In the data rows, 50 means zero.
Here are some points, one per row:
np.array([89, 61, 38, 60, 61, 50, 61, 56, 52, 80, 87, 27, 62, 72, 68, 53, 38, 65, 19, 45, 66, 51,
          65, 51, 59, 47, 51, 63, 43, 43, 19, 26])
np.array([68, 73, 51, 63, 26, 64, 57, 35, 46, 61, 58, 63, 32, 50, 49, 48, 77, 75, 55, 55, 60, 38,
          25, 76, 17, 67, 79, 49, 14, 16, 17, 62])
np.array([64, 43, 50, 61, 49, 82, 48, 58, 48, 70, 48, 45, 40, 41, 39, 73, 28, 73, 64, 67, 50, 55,
          56, 38, 46, 76, 45, 48, 80, 61, 37, 70])
np.array([58, 60, 35, 20, 63, 43, 77, 59, 74, 46, 24, 35, 65, 80, 65, 50, 27, 73, 64, 41, 33, 47,
          32, 69, 19, 31, 69, 18, 73, 49, 69, 75])
np.array([50, 29, 70, 11, 73, 53, 50, 35, 96, 76, 31, 80, 24, 57, 36, 26, 77, 42, 36, 60, 74, 67,
          61, 21, 69, 59, 64, 63, 70, 44, 68, 52])
np.array([59, 71, 45, 62, 77, 48, 22, 27, 38, 64, 63, 68, 38, 64, 28, 66, 27, 65, 43, 77, 25, 64,
          46, 27, 27, 51, 59, 71, 66, 45, 63, 52])
np.array([54, 50, 45, 75, 63, 34, 59, 57, 68, 38, 22, 46, 42, 17, 64, 74, 36, 67, 21, 49, 87, 44,
          21, 38, 49, 27, 70, 30, 75, 44, 63, 34])
np.array([56, 33, 23, 48, 32, 62, 54, 65, 48, 55, 53, 53, 25, 41, 58, 50, 47, 61, 50, 70, 43, 41,
          66, 51, 50, 72, 69, 48, 51, 6, 26, 60])
np.array([69, 35, 41, 68, 80, 77, 56, 51, 33, 46, 72, 54, 81, 40, 40, 15, 37, 62, 66, 65, 64, 7,
          86, 57, 30, 37, 68, 42, 51, 34, 79, 45])
np.array([51, 60, 63, 49, 62, 46, 61, 57, 77, 44, 39, 28, 61, 64, 26, 46, 80, 74, 23, 55, 58, 18,
          83, 28, 61, 20, 31, 67, 67, 52, 29, 25])
np.array([42, 66, 63, 57, 72, 66, 77, 26, 56, 74, 42, 84, 72, 68, 69, 26, 77, 36, 42, 67, 61, 67,
          4, 43, 66, 56, 64, 62, 29, 56, 52, 61])
np.array([50, 37, 61, 52, 35, 51, 28, 40, 54, 71, 27, 34, 31, 49, 24, 37, 42, 34, 37, 65, 70, 65,
          49, 60, 65, 49, 60, 58, 37, 39, 73, 48])
np.array([57, 42, 35, 44, 69, 39, 61, 38, 50, 47, 37, 26, 48, 83, 35, 17, 63, 43, 67, 25, 46, 13,
          43, 46, 77, 78, 25, 18, 60, 57, 32, 53])
np.array([27, 61, 50, 72, 57, 32, 51, 66, 56, 70, 46, 46, 34, 59, 72, 63, 43, 64, 23, 31, 69, 35,
          57, 28, 62, 40, 49, 61, 30, 81, 65, 57])
np.array([37, 74, 63, 60, 41, 53, 62, 87, 26, 60, 36, 33, 14, 61, 64, 61, 40, 73, 48, 50, 31, 56,
          64, 73, 69, 31, 61, 64, 24, 62, 78, 75])
np.array([30, 45, 36, 67, 35, 69, 74, 57, 42, 36, 55, 37, 10, 62, 22, 29, 52, 23, 40, 26, 55, 41,
          23, 21, 63, 56, 70, 58, 42, 13, 78, 51])
np.array([35, 72, 58, 43, 30, 67, 69, 23, 16, 61, 36, 26, 75, 64, 71, 31, 46, 22, 32, 64, 49, 71,
          53, 44, 59, 54, 50, 57, 71, 36, 56, 63])
np.array([52, 71, 39, 42, 26, 43, 51, 56, 56, 33, 34, 69, 62, 44, 84, 36, 21, 59, 74, 33, 64, 37,
          56, 10, 24, 58, 29, 37, 60, 58, 64, 46])
np.array([63, 26, 31, 81, 72, 24, 53, 63, 51, 36, 46, 44, 45, 66, 42, 25, 43, 78, 54, 36, 48, 44,
          20, 32, 60, 72, 35, 68, 30, 50, 48, 84])
np.array([49, 47, 54, 32, 25, 57, 19, 33, 74, 72, 52, 26, 56, 67, 41, 33, 34, 21, 60, 53, 47, 50,
          77, 34, 40, 61, 66, 54, 36, 71, 37, 54])
np.array([60, 67, 55, 44, 56, 56, 63, 61, 50, 27, 43, 47, 47, 64, 47, 69, 39, 23, 42, 58, 68, 39,
          37, 68, 27, 77, 12, 75, 42, 39, 20, 71])
np.array([47, 62, 28, 85, 55, 52, 55, 59, 84, 35, 33, 39, 69, 65, 65, 50, 37, 61, 34, 55, 55, 72,
          73, 56, 53, 54, 16, 73, 31, 52, 27, 15])
np.array([37, 63, 23, 66, 64, 38, 62, 22, 46, 81, 66, 47, 45, 23, 46, 27, 68, 61, 69, 50, 77, 66,
          66, 79, 27, 8, 22, 45, 58, 58, 75, 57])
np.array([34, 23, 41, 62, 65, 80, 37, 69, 46, 56, 63, 70, 39, 60, 49, 45, 22, 36, 79, 58, 88, 54,
          56, 44, 67, 62, 52, 65, 52, 64, 42, 60])
np.array([64, 19, 64, 45, 40, 52, 77, 43, 36, 34, 70, 67, 66, 71, 61, 69, 69, 32, 88, 46, 66, 49,
          47, 59, 54, 37, 36, 62, 69, 30, 58, 29])
np.array([22, 65, 42, 50, 58, 43, 39, 50, 51, 52, 31, 78, 76, 26, 30, 43, 56, 74, 44, 32, 54, 25,
          53, 78, 27, 77, 41, 45, 68, 60, 69, 43])
np.array([52, 31, 31, 42, 33, 56, 26, 73, 66, 78, 73, 62, 56, 70, 57, 57, 52, 42, 19, 30, 18, 33,
          31, 64, 66, 40, 41, 66, 82, 47, 56, 40])
np.array([30, 58, 78, 46, 25, 34, 66, 57, 68, 35, 36, 37, 53, 64, 46, 67, 51, 69, 71, 94, 55, 12,
          30, 46, 72, 42, 49, 59, 38, 37, 59, 66])
np.array([52, 47, 90, 49, 66, 20, 80, 73, 46, 77, 59, 60, 53, 35, 71, 65, 39, 57, 69, 57, 49, 58,
          59, 66, 80, 50, 76, 36, 67, 63, 17, 54])
np.array([49, 57, 77, 58, 16, 32, 46, 47, 62, 69, 62, 34, 56, 14, 48, 50, 75, 55, 77, 42, 34, 36,
          56, 19, 24, 63, 49, 69, 51, 33, 47, 54])
np.array([50, 70, 69, 32, 55, 42, 46, 65, 69, 43, 79, 42, 44, 41, 61, 63, 54, 25, 55, 54, 48, 68,
          29, 34, 37, 67, 25, 24, 19, 68, 68, 56])
np.array([58, 31, 38, 38, 36, 63, 16, 63, 67, 54, 40, 43, 31, 44, 66, 17, 39, 62, 81, 65, 66, 73,
          45, 68, 53, 29, 62, 48, 50, 46, 23, 67])
np.array([17, 25, 74, 38, 61, 85, 46, 26, 65, 38, 66, 45, 45, 39, 61, 62, 55, 90, 63, 36, 28, 73,
          30, 66, 81, 65, 26, 30, 29, 26, 63, 4])
np.array([48, 20, 66, 81, 21, 60, 39, 17, 33, 56, 63, 34, 85, 66, 34, 85, 22, 56, 50, 55, 77, 54,
          62, 33, 63, 62, 60, 48, 30, 76, 70, 62])
np.array([26, 39, 63, 41, 69, 67, 51, 45, 75, 13, 83, 56, 33, 67, 75, 62, 64, 41, 50, 54, 42, 55,
          76, 76, 31, 40, 56, 57, 40, 64, 45, 79])
np.array([42, 65, 46, 48, 25, 86, 38, 44, 33, 37, 47, 55, 26, 47, 69, 47, 70, 67, 61, 58, 42, 41,
          52, 76, 46, 64, 53, 39, 66, 84, 68, 15])
np.array([45, 36, 36, 40, 69, 59, 32, 54, 46, 41, 38, 47, 54, 26, 69, 69, 60, 33, 26, 48, 33, 67,
          40, 38, 33, 44, 53, 32, 32, 35, 34, 79])
np.array([28, 54, 71, 70, 46, 31, 35, 43, 45, 60, 63, 71, 44, 72, 22, 36, 49, 44, 60, 67, 39, 65,
          65, 61, 30, 52, 42, 16, 42, 47, 60, 49])
np.array([74, 25, 54, 40, 60, 48, 38, 45, 47, 50, 74, 33, 64, 41, 45, 62, 60, 38, 28, 29, 41, 43,
          43, 63, 39, 32, 56, 31, 13, 43, 56, 32])
np.array([72, 66, 54, 41, 32, 20, 68, 81, 40, 26, 79, 59, 41, 34, 12, 26, 33, 58, 42, 74, 28, 84,
          66, 39, 61, 41, 49, 26, 51, 58, 59, 29])
np.array([46, 51, 75, 23, 58, 47, 27, 56, 20, 53, 59, 77, 57, 20, 55, 20, 39, 49, 58, 52, 44, 34,
          29, 29, 35, 36, 57, 79, 30, 72, 35, 21])
np.array([49, 56, 43, 17, 43, 45, 61, 22, 10, 58, 46, 46, 29, 53, 44, 36, 64, 60, 18, 26, 63, 30,
          77, 55, 70, 52, 43, 53, 30, 75, 35, 75])
np.array([75, 43, 51, 45, 60, 54, 37, 51, 15, 54, 47, 46, 41, 48, 77, 48, 78, 59, 58, 58, 48, 61,
          41, 40, 39, 33, 16, 46, 63, 78, 65, 42])
np.array([16, 40, 67, 72, 29, 55, 48, 35, 59, 59, 63, 29, 32, 28, 85, 51, 64, 29, 47, 55, 41, 41,
          61, 37, 38, 44, 48, 26, 68, 39, 35, 45])
np.array([22, 63, 51, 59, 57, 28, 54, 72, 57, 54, 44, 56, 83, 63, 66, 23, 39, 65, 32, 36, 51, 72,
          77, 66, 51, 81, 80, 60, 23, 37, 66, 42])
np.array([15, 75, 40, 64, 69, 43, 32, 24, 39, 60, 68, 70, 49, 76, 35, 71, 63, 63, 43, 64, 34, 60,
          47, 27, 33, 42, 74, 15, 72, 53, 21, 50])
np.array([58, 71, 27, 60, 74, 39, 61, 7, 54, 28, 59, 64, 41, 24, 67, 66, 17, 23, 73, 50, 12, 26,
          54, 65, 79, 30, 74, 86, 60, 53, 65, 41])
np.array([56, 38, 35, 39, 42, 60, 54, 49, 38, 17, 55, 79, 62, 33, 50, 46, 26, 74, 33, 17, 61, 72,
          61, 23, 55, 34, 53, 30, 70, 20, 38, 68])
np.array([54, 53, 15, 55, 62, 32, 71, 61, 29, 60, 24, 32, 48, 54, 35, 82, 87, 43, 92, 19, 70, 79,
          66, 36, 49, 64, 76, 58, 38, 63, 45, 36])
np.array([44, 64, 34, 46, 21, 27, 21, 77, 66, 32, 79, 73, 46, 68, 53, 59, 62, 17, 49, 25, 77, 46,
          45, 67, 54, 39, 50, 59, 71, 47, 58, 42])
np.array([67, 25, 36, 46, 28, 31, 60, 49, 59, 38, 37, 83, 72, 26, 54, 68, 65, 41, 28, 60, 57, 42,
          55, 58, 63, 69, 43, 27, 43, 55, 58, 61])
np.array([34, 28, 63, 44, 42, 55, 66, 67, 11, 59, 32, 27, 69, 57, 64, 33, 49, 30, 28, 82, 53, 72,
          53, 53, 55, 58, 50, 62, 72, 37, 62, 58])
np.array([84, 66, 86, 56, 35, 70, 60, 54, 45, 76, 45, 76, 40, 58, 28, 66, 29, 65, 65, 4, 26, 68,
          60, 39, 50, 37, 33, 56, 66, 56, 59, 66])
np.array([52, 41, 31, 47, 69, 24, 37, 31, 46, 66, 36, 38, 11, 60, 48, 50, 15, 38, 52, 58, 54, 36,
          42, 65, 31, 51, 29, 21, 42, 42, 45, 20])
np.array([59, 34, 23, 43, 33, 39, 37, 45, 66, 56, 62, 56, 78, 37, 52, 57, 55, 35, 57, 60, 25, 34,
          41, 63, 80, 30, 46, 30, 39, 50, 57, 75])
np.array([71, 30, 66, 42, 71, 55, 40, 37, 68, 17, 28, 53, 32, 59, 38, 74, 72, 40, 52, 72, 30, 54,
          77, 47, 27, 46, 50, 61, 34, 55, 59, 67])
Along one direction, these points spread out more than along any other. Take the direction at right angles to it along which they spread out most. Go by this last direction. How far along it is each point below, from 0 to 99? 50 is the average, and the first point above lies past it. One standard deviation of the points above along it is 16.
np.array([80, 68, 68, 24, 65, 40, 60, 35, 58, 41, 31, 29, 56, 51, 64, 62, 17, 41, 42, 38, 70, 42,
          39, 62, 43, 63, 73, 44, 45, 43, 66, 16]) 63
np.array([59, 43, 73, 73, 49, 33, 20, 42, 30, 19, 23, 53, 31, 60, 75, 31, 58, 43, 60, 35, 22, 54,
          72, 34, 58, 52, 75, 49, 52, 56, 26, 39]) 45
np.array([70, 76, 62, 37, 77, 30, 19, 47, 63, 34, 86, 5, 62, 24, 57, 53, 72, 56, 48, 30, 56, 64,
          37, 66, 56, 91, 54, 69, 87, 32, 72, 72]) 50
np.array([34, 32, 70, 29, 32, 61, 70, 42, 44, 34, 42, 39, 40, 57, 15, 60, 43, 43, 26, 53, 70, 44,
          21, 86, 30, 53, 76, 63, 76, 74, 24, 48]) 39
np.array([42, 72, 16, 49, 74, 69, 41, 84, 35, 64, 46, 46, 62, 37, 27, 70, 68, 48, 69, 61, 40, 56,
          57, 41, 80, 80, 69, 41, 65, 66, 36, 40]) 58
np.array([75, 80, 78, 89, 44, 66, 31, 56, 60, 39, 15, 51, 78, 41, 18, 26, 57, 33, 56, 28, 48, 75,
          37, 75, 74, 15, 46, 43, 50, 48, 21, 55]) 56
np.array([67, 45, 54, 75, 54, 56, 77, 82, 41, 41, 74, 53, 48, 44, 48, 24, 57, 34, 57, 62, 38, 41,
          30, 26, 30, 36, 55, 35, 62, 77, 45, 31]) 56
np.array([59, 47, 35, 36, 27, 14, 15, 44, 21, 35, 55, 62, 64, 72, 61, 62, 71, 69, 68, 69, 62, 46,
          31, 61, 61, 36, 36, 67, 61, 31, 59, 39]) 51
np.array([78, 83, 26, 43, 32, 82, 60, 32, 64, 41, 43, 74, 39, 30, 58, 62, 60, 35, 28, 82, 57, 37,
          54, 53, 72, 60, 26, 30, 41, 44, 62, 52]) 43
np.array([36, 35, 75, 49, 69, 83, 25, 83, 44, 49, 36, 42, 69, 31, 53, 62, 59, 33, 34, 31, 38, 24,
          44, 44, 35, 36, 38, 35, 33, 40, 63, 59]) 40
np.array([27, 33, 57, 68, 66, 18, 76, 32, 36, 64, 50, 61, 32, 26, 35, 40, 26, 35, 45, 43, 37, 48,
          61, 82, 48, 75, 8, 56, 58, 55, 27, 54]) 55
np.array([35, 30, 21, 41, 23, 59, 64, 26, 69, 29, 60, 22, 53, 28, 33, 30, 47, 69, 47, 57, 34, 75,
          30, 34, 40, 54, 62, 79, 39, 92, 37, 55]) 42
np.array([9, 74, 47, 6, 65, 46, 58, 60, 51, 38, 45, 39, 67, 54, 22, 72, 30, 59, 70, 44, 61, 40,
          52, 26, 63, 14, 27, 65, 28, 21, 25, 49]) 61
np.array([59, 23, 26, 39, 29, 49, 69, 71, 64, 82, 30, 71, 62, 60, 55, 66, 63, 35, 40, 34, 13, 51,
          44, 61, 17, 41, 43, 72, 45, 40, 61, 26]) 53
